Rows are one point carried round by a steady rotation, each followed by how many steps it has turned.
The counts run from 0 to 487.
[-14.3   6.6  18.2  -5.1   6.2 -14.8  29.1   0.5 -11.2  -2.5  -9.2 -20.6
   4.5  -5.5   7.5  -0.7  -0.5  22.5  -3.8  -4.3   3.4   0.0  13.7   0.9
 -34.3  11.2  14.8  17.2   0.6   2.3 -49.7 -33.8  11.9  25.7  -0.1   1.6
   4.3   8.2  -1.7  -6.4  19.8  -9.4  23.3  10.3  -7.6  20.8  11.0  20.7
   7.5  24.2 -13.3  -0.6  -6.2  -5.5 -21.5]  198
[-20.4  -7.0  12.0  11.8   2.0  -0.9  29.6  -9.4 -16.3 -15.9  -9.0 -12.0
   0.3 -19.1  -7.4 -13.9  24.8   3.8 -26.1  13.0  -4.3  13.5   3.1  -8.9
 -19.0   6.0 -11.7  19.8   8.9   1.5 -41.9 -22.1  -1.9  21.7 -11.5  -4.3
  -0.9   4.4  13.7   4.3  -5.2   3.9  14.0 -19.8  -4.4   1.3  29.4 -26.7
  -4.2  21.6  -5.0 -23.9  -1.5 -30.6   9.2]  452
[-18.2  -4.9  17.8  -3.4   5.6 -21.2  24.0 -15.9 -21.4  -4.5 -13.0 -17.5
   3.8 -34.1  13.4  -1.6   0.5   3.3 -25.5  -5.8   4.9   4.8   6.6  12.8
 -17.6  14.2  -9.3  31.9   9.6  -7.1 -36.0 -22.9   6.8  10.7 -22.7  11.4
   6.7  11.8   7.1   0.7  16.5  11.2   8.7   8.0 -18.1  -3.4  14.7 -32.4
   0.5  15.5 -19.8 -19.5  -8.9  -2.6  -5.1]  324
[ -9.8 -17.8  11.3   2.5  14.7  -6.6  27.3   1.7 -17.5  -8.0  -6.9 -17.7
   0.6 -25.2  11.5  -3.7   6.9   3.3 -29.7  -1.7  -4.1   6.7   6.1   4.6
 -23.6   4.2 -15.8  19.8  20.8   1.8 -37.7 -16.7   6.6  21.8  -7.8  10.0
  11.8  12.2  17.0   3.3   8.4  10.2   6.9  -8.7 -18.2  -0.2  16.6 -37.3
  -7.1  23.1 -14.5 -24.9  -7.9 -10.8  -4.8]  177
[-25.2   9.2  19.2  10.5  -1.6   0.9  17.0 -18.9 -21.5 -10.9 -11.9  -7.1
  -1.4 -10.1 -14.5  -2.3  24.6   3.7  -7.9  15.9  23.5   7.0   3.5   3.7
 -17.1  15.3  -0.3  23.0 -10.0  -1.2 -49.4 -34.6   4.1  30.7  -1.6 -14.5
 -17.4  14.1  -2.9   8.1  12.4   3.6  10.9  10.0  -1.4  14.5  27.2  12.4
  13.0  11.6 -11.7  -9.6  -6.8 -17.3  -6.3]  105
[-19.4   8.2   6.7   6.4   1.2 -19.3  10.2  -6.1 -21.8 -19.0 -10.9 -22.1
   1.5 -12.9   7.1   0.2   4.9  24.4  -9.7   4.2  11.7  12.8   6.6   6.0
 -19.0   5.6   5.3  35.4  -6.5  -4.7 -54.5 -35.6   6.2  29.3 -19.7   9.1
  -3.8   9.0  -6.7  -0.8   5.1 -14.4  14.1  -8.9  -1.5  15.9  23.0   0.2
   5.8  16.1  -5.1   0.2   3.2  -6.8 -12.5]  477
[-12.1  -3.5  16.7 -11.6  11.8  -9.4  35.5 -19.3 -10.9  10.1  -8.4 -19.3
   0.0 -30.7 -12.2   3.5   9.2  -7.7  -6.2   8.9   5.9   3.6   5.9   2.5
 -16.5  19.9  -4.2  12.6  21.9   2.3 -39.8 -22.3  23.1  32.2  11.9 -12.8
  -1.1  -0.4  19.4   2.5  17.0   7.2  15.8   4.2 -11.1  10.2  16.2  -4.4
   9.3  18.2 -17.1 -19.5  -7.6 -18.0 -15.2]  283
[-11.8 -12.9   9.7   8.9  16.8   1.7  34.4   3.4  -7.2   1.0  -5.8 -23.4
   1.1  -7.6  -4.7  -2.2  12.0  -0.7  -6.2  -1.0   3.6   3.6  27.4  -2.8
 -40.8   8.1   5.8  10.1   8.9   7.6 -43.9 -31.0  12.6  23.8  16.0  -3.9
   4.5  12.7   5.7 -14.5  12.3  -4.4  15.6   2.5 -13.6  17.8  20.5   9.1
   1.2  36.0 -16.6  -9.8  -6.6 -12.9  -7.6]  344
[-16.7  11.7  18.8  -7.1  -1.8 -12.7  36.8  -0.1  -1.4  -7.2  -6.7  -6.5
   6.7  -8.6   6.3 -14.5   8.1  27.5 -20.2   2.9 -21.2   4.5  -2.0 -10.4
 -34.2   8.9   4.6  14.8  14.0  -4.0 -51.7 -25.3  -6.9  21.0 -11.9  -3.9
   5.2  -2.3   6.8  -3.7   5.0  -1.1  26.4  -0.6   0.4  15.1  11.9   4.3
  -2.8  19.6  -4.9 -17.9  -0.3 -21.3   6.0]  311
[-21.2  -4.5   3.5  19.8  12.1   1.6  17.2 -12.2 -22.9  -6.8  -9.1 -14.5
   0.7 -33.2   1.0 -12.3  19.3  -5.2 -26.5   4.1   0.7   6.8  12.2  12.5
 -26.2   9.0 -13.9  21.2  13.9 -12.7 -38.1 -26.5   0.9  10.7 -13.0  -3.1
  -6.0  15.3  14.1  -8.0  -0.5  -2.0   6.2  -1.8  -6.9   6.2  27.0 -23.4
   2.5  23.5 -16.9 -15.2   1.6 -15.3  24.2]  445
[-11.5  -2.7   1.0 -11.5  15.5 -31.5  31.1  -1.2 -10.1   4.6  -5.4 -26.7
  -3.0 -17.5  -4.7   9.2  -0.5  10.5  -7.5  -4.6  -0.2  15.5   6.7   3.3
 -16.8  13.0   5.7  28.5  14.9   4.0 -49.9 -19.6  16.2  35.0  -1.6  10.5
   7.6  -4.8   7.4  -2.9   8.9  -7.4  21.5 -10.5 -22.8  11.9  16.0  -7.9
  -2.9  19.1 -10.1  -2.3   2.8 -15.1 -16.5]  188
[-15.2   1.2  15.0  -4.2   8.2 -19.8  28.9   3.4  -9.4   3.0  -2.4 -22.5
   8.6 -13.0   5.4   2.0  -0.6  18.0  -1.9  -7.2   1.8   2.6  17.8   2.2
 -29.7  13.7  14.5  19.0   3.2   4.8 -48.9 -33.4  15.6  24.1   3.0   2.9
   4.9   4.7   3.6  -9.5  20.1  -7.4  27.1  10.9 -15.2  18.2  10.2  15.0
   6.9  23.1 -16.8  -2.4  -3.9  -5.1 -18.4]  197
[-29.3 -13.5   3.5  19.6  15.9  -4.1  19.0  19.1 -17.1  -8.2   8.2  -6.1
  -4.7 -11.4  -8.5  -6.0  22.9  10.4 -23.6  -5.4  -5.0  15.5  10.0   5.1
 -18.9  -3.4  -3.4  25.2  -3.0   6.6 -48.4 -18.1  -7.9  27.4  -2.5   1.1
   1.6   6.9  10.1   1.2   1.7  -5.3  20.9  -6.8 -25.4  11.6  26.8 -12.6
  -8.6  22.1 -15.5  -9.7   4.6 -20.8   5.6]  73
[-25.1  -0.7  24.8  -4.8  -5.7 -24.5  28.7 -15.1 -22.7 -13.0  -9.2 -16.8
   4.8 -24.0  -4.5  -2.3  11.9   7.2 -14.1  -0.7  12.2   9.7   8.1  -0.5
  -7.1  14.6  -0.7  30.1  -9.9   3.0 -41.1 -32.7   3.9  15.9 -19.3   9.5
  -4.9   6.1   2.9   9.2   9.7   7.7  19.1  -4.2 -15.6  -5.8  26.5 -22.1
   4.0  10.3 -12.6 -14.8 -13.0 -16.6 -11.9]  46
[-27.3   4.3   5.5  -2.3  14.7 -17.0  21.5 -20.0 -18.3  11.8  -2.6 -10.0
  -5.4 -23.7 -12.8   6.8  10.3  -4.5  -8.4   1.3  18.4   9.5   4.5  18.7
 -15.4  23.7   3.7  29.4   3.0  -2.2 -47.0 -25.3   6.7  29.2  -0.4  -6.2
 -12.6   2.5   4.5  -1.6  17.3   2.2  14.7  20.3 -22.4  14.8  21.9  10.6
  11.7   9.0 -24.7  -1.1   0.6  -9.9   3.8]  101
[-13.9 -11.2  24.4  -1.2   4.5  -8.2  30.2   3.1 -14.2 -18.2  -7.7 -14.8
   3.6 -20.0   8.2  -5.5  12.3  15.0 -18.0   5.3  -2.9   5.3   4.0  -4.7
 -14.3   2.7 -13.2  16.9  11.9   5.6 -41.6 -18.7  12.5  27.1  -5.0   0.4
   8.2  10.8  20.8  11.1   8.5   9.4  19.5 -17.4  -7.6  -0.6  18.2 -30.1
  -4.0  21.4  -8.3 -27.5 -10.2 -17.8 -24.0]  461
[-22.6   1.7  12.3  -2.0  14.2 -21.9   9.2  -6.3 -21.2  -0.6   0.9 -10.6
  -4.0 -36.6   3.5   8.0   3.8  19.9 -19.8   2.5  -0.1  13.8 -12.7  21.3
  -1.2   9.3 -11.5  33.8  10.7  -6.4 -50.7 -15.8   8.7  33.7 -11.8  -2.5
  -3.6  -0.8  15.5  14.4   8.6  -2.0  19.3   0.7 -17.6   8.6  13.9 -19.2
   1.6   8.7 -13.6 -12.4   8.6  -9.9  -7.5]  419
[ -9.7  -7.9  15.4  -2.7  10.2   0.4  47.5  -8.0  -2.3   4.5 -10.6 -14.5
   4.4 -14.0   3.9 -10.8   7.9  -2.2 -23.1   2.2 -12.5   4.7  13.0  -6.3
 -42.7  10.3  -5.5   6.9  26.4   0.3 -39.1 -22.5   2.4  18.1   4.8  -3.4
   8.6   8.1  13.2 -10.9  12.1   9.7  12.9   1.7 -10.2   7.6  15.1 -12.2
  -4.6  30.0 -14.9 -24.4  -9.3 -20.4   5.9]  171
[-20.1   7.6   6.7  -7.0   7.9 -21.5  34.3   3.3  -4.7  -7.0  -8.0  -0.1
  -5.4   4.0   1.3   1.8   7.4  21.2 -21.3  -0.5  -8.9  18.9  -7.6  -5.6
 -26.2   6.3   5.8  31.7   2.1   3.3 -61.2 -15.0 -16.2  38.6 -13.0   6.5
   8.6  -1.4  -3.6   4.6   8.1   3.3  13.2  -1.8 -17.2  13.6  15.7   2.8
  -8.5  10.8  -5.3 -11.0   2.2 -19.3  -1.2]  363
[-24.3   1.9  11.5  -0.5   2.1 -24.0  21.2  -9.5 -19.8 -10.6  -6.8 -10.1
   2.4 -28.6  12.1  -5.0   5.7  16.3 -29.5  -7.1  -3.9  13.3   1.6   6.9
 -14.3   8.1  -6.2  35.9   1.3  -6.5 -45.1 -20.4  -4.1  14.5 -29.5  14.1
   5.2   4.9   4.4   4.3   6.7   5.6  13.5  -0.8 -19.0  -1.6  20.6 -30.0
  -5.8  11.3 -13.3 -16.0   1.2 -10.3   6.1]  38
[-12.6  -8.2   8.0   0.9   8.7 -18.2  19.3  -1.8 -16.7 -19.9 -11.8 -20.4
  -1.9 -17.8   5.6   6.4   8.2  15.5 -18.7   2.6   4.3  17.5  -0.6   2.9
 -11.2   0.1 -12.8  32.5   9.9   1.0 -47.9 -18.8   6.7  35.8 -16.8  10.6
   5.6   9.7   6.8   8.8   3.2  -1.4   8.5 -23.3 -12.1   3.7  20.4 -31.9
  -6.7  16.0  -3.7 -13.3  -1.2 -13.1 -20.1]  184
[-17.3  -0.3  20.4  16.8   8.8  21.4  24.7 -10.5 -13.3 -13.3 -15.5  -2.0
  -1.4  -2.7  -0.9  -8.6  24.2  -1.6 -12.8  16.3   9.1   1.4   8.7   0.5
 -36.8   6.5  -8.2  12.6   4.2  -1.1 -45.1 -30.8  -1.1  32.4   9.4 -17.5
  -3.4  19.3   4.6   1.7  12.6   8.0   3.0  11.2   5.1  15.9  20.4  12.1
   8.5  25.0 -14.0 -19.5  -7.8 -18.3  -4.8]  113
[-10.6   3.7  -7.6   7.9  19.4  -7.1  23.9  -3.6  -9.8   1.9  -7.0 -20.2
  -2.2 -17.7   4.3  -4.2   6.6  10.6 -16.8   2.2 -11.3  10.5   6.8  10.7
 -35.9   5.0  -0.3  19.1  25.8 -12.1 -53.8 -26.4  10.9  30.1  -2.8  -5.1
   3.4   2.3  10.5 -16.0  -0.4 -17.7  14.6  -4.4  -3.4  26.5  14.1  10.2
   1.3  27.3  -7.6  -3.9  15.8 -17.8  13.1]  301
[-17.0  -7.9  18.2   9.6  18.2   1.8  12.8   8.1 -15.7  -6.5  -3.3   2.4
  -5.7 -24.0  13.8  -0.2  10.1  14.2 -32.1   6.1  -9.2   9.8  -9.5  18.5
 -17.6  -2.3 -24.2  24.4  16.6  -3.6 -46.7  -8.8  -0.1  35.1  -1.8  -6.2
  10.0  12.1  18.9  14.0  10.0   8.1   8.5   4.9 -13.0   6.9   8.9 -25.2
  -4.7  20.1 -16.7 -27.2   1.4  -9.0  -8.8]  410
[-11.7   3.5   0.6   3.6   8.1  -0.8  41.1 -18.1  -5.1  -4.1 -17.4 -14.0
  -3.6 -10.1  -5.6 -11.1  16.6  -5.1 -22.0   8.9  -7.3  13.3   3.3  -5.8
 -34.7  15.8  -4.4  16.5  24.7  -5.6 -47.0 -22.7  -4.4  22.8  -8.2  -6.2
   0.9   2.8   5.9 -11.3  -2.2   2.2   8.7 -11.0  -2.1  12.8  22.9  -6.9
  -3.4  22.5  -2.1 -15.9   1.9 -28.2  19.8]  449
[-22.4  -6.2  22.1  21.4   6.6  17.7  20.4   5.4 -15.3 -13.1  -1.4   2.7
  -1.6  -7.0  -6.7 -11.1  32.1   5.4 -18.5  14.3  -4.8   8.7   1.1  -2.1
 -23.9  -0.5 -11.5  12.2   1.1   4.1 -46.7 -21.1  -5.0  30.8   6.2 -18.0
  -2.9  12.7  15.3  10.8   5.4   7.4  14.7  -2.0  -6.5  11.4  24.4  -6.3
   0.5  20.4 -11.6 -25.7  -6.2 -26.9  -2.2]  400
[-18.9  -8.8   3.2  -1.6  13.1 -19.9  32.2 -15.6 -18.9   3.9  -6.8 -28.8
  -0.3 -26.9 -15.2   4.2  11.9  -9.2  -7.7  -3.7  17.0  10.5  18.9   5.1
 -16.1  20.5   3.5  26.1   6.5   1.5 -39.9 -29.1  17.0  21.4  -3.6   4.1
  -6.8   5.6   5.9 -10.5  11.3  -4.3  14.4  -0.7 -23.1   4.8  25.9 -12.5
   7.5  19.3 -18.2  -2.1  -3.3 -12.9  -1.8]  334
[-28.5   2.1  18.0   8.7  13.5  -0.8  16.6  -3.9 -16.7   4.0  -4.2   6.5
   0.0 -29.8  13.5  -7.8  10.4   6.6 -32.4  -3.8 -10.3   3.8  -2.8  20.5
 -28.6   8.8 -13.4  25.1   8.6 -12.6 -42.4 -16.5  -6.2  14.8  -9.1  -6.5
   3.6  10.2  14.5   3.5  14.4  10.3  10.2  28.4 -14.4   7.8  11.2 -13.5
  -0.6  17.1 -27.6 -21.6  -0.3  -5.7  16.2]  264
[ -7.6  -9.3   9.1   7.0  22.4   2.1  19.3  -4.3 -16.0   5.9 -10.1 -29.5
  -0.5 -31.0   6.6   1.9   5.6  -0.7 -10.5   3.5   3.6   1.7  11.5  15.6
 -26.0   7.5  -9.0  10.5  25.4  -4.0 -40.2 -24.8  31.1  30.4  13.1  -8.9
   2.0  13.3  19.9  -5.6  15.6  -5.8  11.6   2.3  -5.9  18.1  12.7  -4.3
   7.6  26.5 -19.1 -13.3   0.4  -7.0 -15.9]  291
[-18.3 -15.2   4.2   7.9  28.5  -9.2   8.9   2.5 -22.5   0.0  -3.3 -14.8
  -8.6 -22.4   3.4  14.0   6.0   1.0 -13.5  -0.9  16.1  11.2   3.1  24.0
 -13.9   3.2 -12.3  30.0  11.7   1.1 -46.3 -15.2  12.5  44.1   5.8   0.5
   0.2  16.7  12.1   7.7  17.7  -0.8   4.1   5.5 -26.2  11.3  15.4 -14.1
   0.3  18.3 -20.9  -7.9  -0.5  -1.9 -19.6]  238
[ -7.5 -11.4  14.1 -11.1  18.9  -6.8  38.8  -7.8  -6.4   4.8 -15.2 -10.5
  -8.1  -4.0   4.0  13.4   4.2  -4.9 -13.6   2.4   8.1   7.5   3.2   4.8
 -26.8  10.9  -6.4  19.8  16.6   7.4 -46.9 -14.1   5.8  44.4  12.8  -0.1
  10.6   9.9   3.5   4.6  25.5  11.3   0.2   9.6 -20.5   7.5  10.8  -2.1
  -1.4  18.5 -14.0 -17.7 -12.6  -9.2 -24.4]  232
